Rotation paths and how fast each direction turns (degrees per step):
Each turn is a multiple of 5 degrees from 10 to 175, or 0.
Each row of a path follows its step; steps can be skipped.
Rotation 1:
step 0: [  8   7  -5 -14   1 -15  10   3   4 -11 -10 -19  18 -11 -14  -6  -6  23
  16  26  -1   9 -31  -7 -16  14   6  16  10  -9  23  -3   6 -18 -20   1
  12  46  -5  12  15  10 -10   2   7 -22 -14   9   9   7]
step 3: [-13  -4  -5  27 -15 -14  11 -12  -3  16  -8  22  -1  14  10 -30  -3   6
 -14   1  10   0  -8   9  10  -1   7   8  31  14   2 -29  -9  -1  12  18
  16  -4   5   0 -17  12  -9  -7  -5  10 -34  28  -4 -26]
step 4: [-40  19   2   4   1   8   4  26  -4 -13 -27   8   0 -11  29  -9 -15  -8
  -3   4  -7  11  20 -10  -5  45  -3  18   6  -2   6  19  -1  22  13  -9
   4  -8  -5   2  -6   7  -6 -12  18 -19   3  10  10   0]
step 6: [  0   0  33 -23  18   7  20 -21  13  13   6  23   3  21  -4   8  -1  -3
  20 -10   0  20  -2  12 -11  -5  18 -11   3 -16  32  21  -5  23   3   6
   8 -17   7 -11  20   3  13 -17  27   2  -1  14   2   0]
step 7: [  6  17  20   3 -10   3 -14   2  17 -15  11  -9 -21  -8  -2  20   5  16
  14  -6   3  28  28  23 -20   5 -29   1   1 -21   5 -42  -3  -9  -1   8
   5  13   2   5  -3  -3  -7  10  11  19 -11  19  17  -1]
step 9: [  6   0  -4   1   1 -30  -4  24  11   5 -19   2  -2   1  -7  17  -5  19
  19  29  13  -6  -5 -10 -13  -1   8   2  13   2  16  -1  -7   5 -21  -4
 -14  26 -29  -9  -5 -12 -31  -2  29 -30  -9  -7   3 -13]
step 11: [ 12  13   2  22 -35  12  -3  -9  -7  -2  -9  24  -2   4  27   6  11  22
  -9  -4   4  14 -11 -12 -10  20  32  14 -23 -18  11   7 -11  -1  -3  22
  14  19   0  -9  -1 -12  23   9  20  -2   3 -10 -17   9]
step 13: [-23  11  -5  22 -17  17  22   9 -12   6   4  -6 -13  -2   4   8  -1  -6
  -6 -10 -16  14  26 -17  -1  22   1   6  32  16  19  38  -6  -2  -8  -5
  25 -18 -16  -3  12   2 -24   1  10  -2   0  18   8   2]
step 14: [-10   1  16 -33 -17   4   6  14   0   1 -26  21  24  11   4  10  -2  -4
  -1   2  -9   9  -2   6 -16   9 -34   8  10  29 -14   1   0 -18 -35   3
   4   9  16 -19  -1 -13   8  -9   4  11 -24  -1   8 -20]
Directions:
[ -1   1   4  -5   1   2  -4   0  -2   4   5   7   0   5  -3   0  -4  -7
   5   5  -7   0  -2   1  -3  -8  -4  -2   4   1  -1   7  -1  -6  -2  -2
   1   1  -5 -11   3  -7   3   4   3  -1   3  -7  -1  -4]
85
[  2  -1  -7   4  -3   1   7  -4  -2   0  -2   4   0  -5   3   0   3  -3
   8   5   1   4   4   2   5  -3  -3  -2   6  -1   2 -10  -5   4  -4  -2
   2  -5  -2  -3   7  -5   0   2  -3   7   3  -1  -1  10]
70
[ -6  -2   3   2   4   4   0  -2   3  -3  -1   4  -4   0   0  -1  -1  -8
  -6  -7   1   3  -3   6  -4   5 -10  -3   6   5  -1  -2   5   5   5   0
  -5  -3   5  -2   6   1  -1  -4   7  -1  -7  -4  -3   3]
35
[  6   1  -1  -7   5  11  -2   1  -2  -3  -1  -3  -3   1   1 -10   3   3
   3  -1   1   0   5  -2   0   4   0  -1  14  -5   1   1   1  -6   9  -2
   3   1  -4   2  -1  -4  -6   1   3   2  -3   5   2   0]
115
[  1   0  -2  -7  -6  -8  -1   0   0  -5   3  -4  -4  -2   2   2   2  -2
  -8   4   5   7  -4  -1   3   1  -4   0   4   0  -1  -5   5   1  -2  11
   3   3   1   1   1 -11  -3   2   1  -4   5  -3   5  -6]
160
[-9  1 -9  1  4 -1 -7  6 -1 -6  2  0  5 -5  3 -2 -1  0  2  4 -4  1 -6 -2
 -8  6 -1 -2 -4 -5  1 -4 -2 -6  4  7 -1 -2 -2 -3 -1 -3 10  0 -1  3 -2  3
  0  4]
100
[-1  2 -1 -5  4  6 -1  1  6 -5  0  4 -5  0  4  1 -1  0 -1  0 -2  6  7 -2
  1 -9 -1 -1 -3  6  0  5 -1  3 -5  3  5 -3  1 -3 -4  1  4 -9 -6  0 -4  6
 12  1]
40
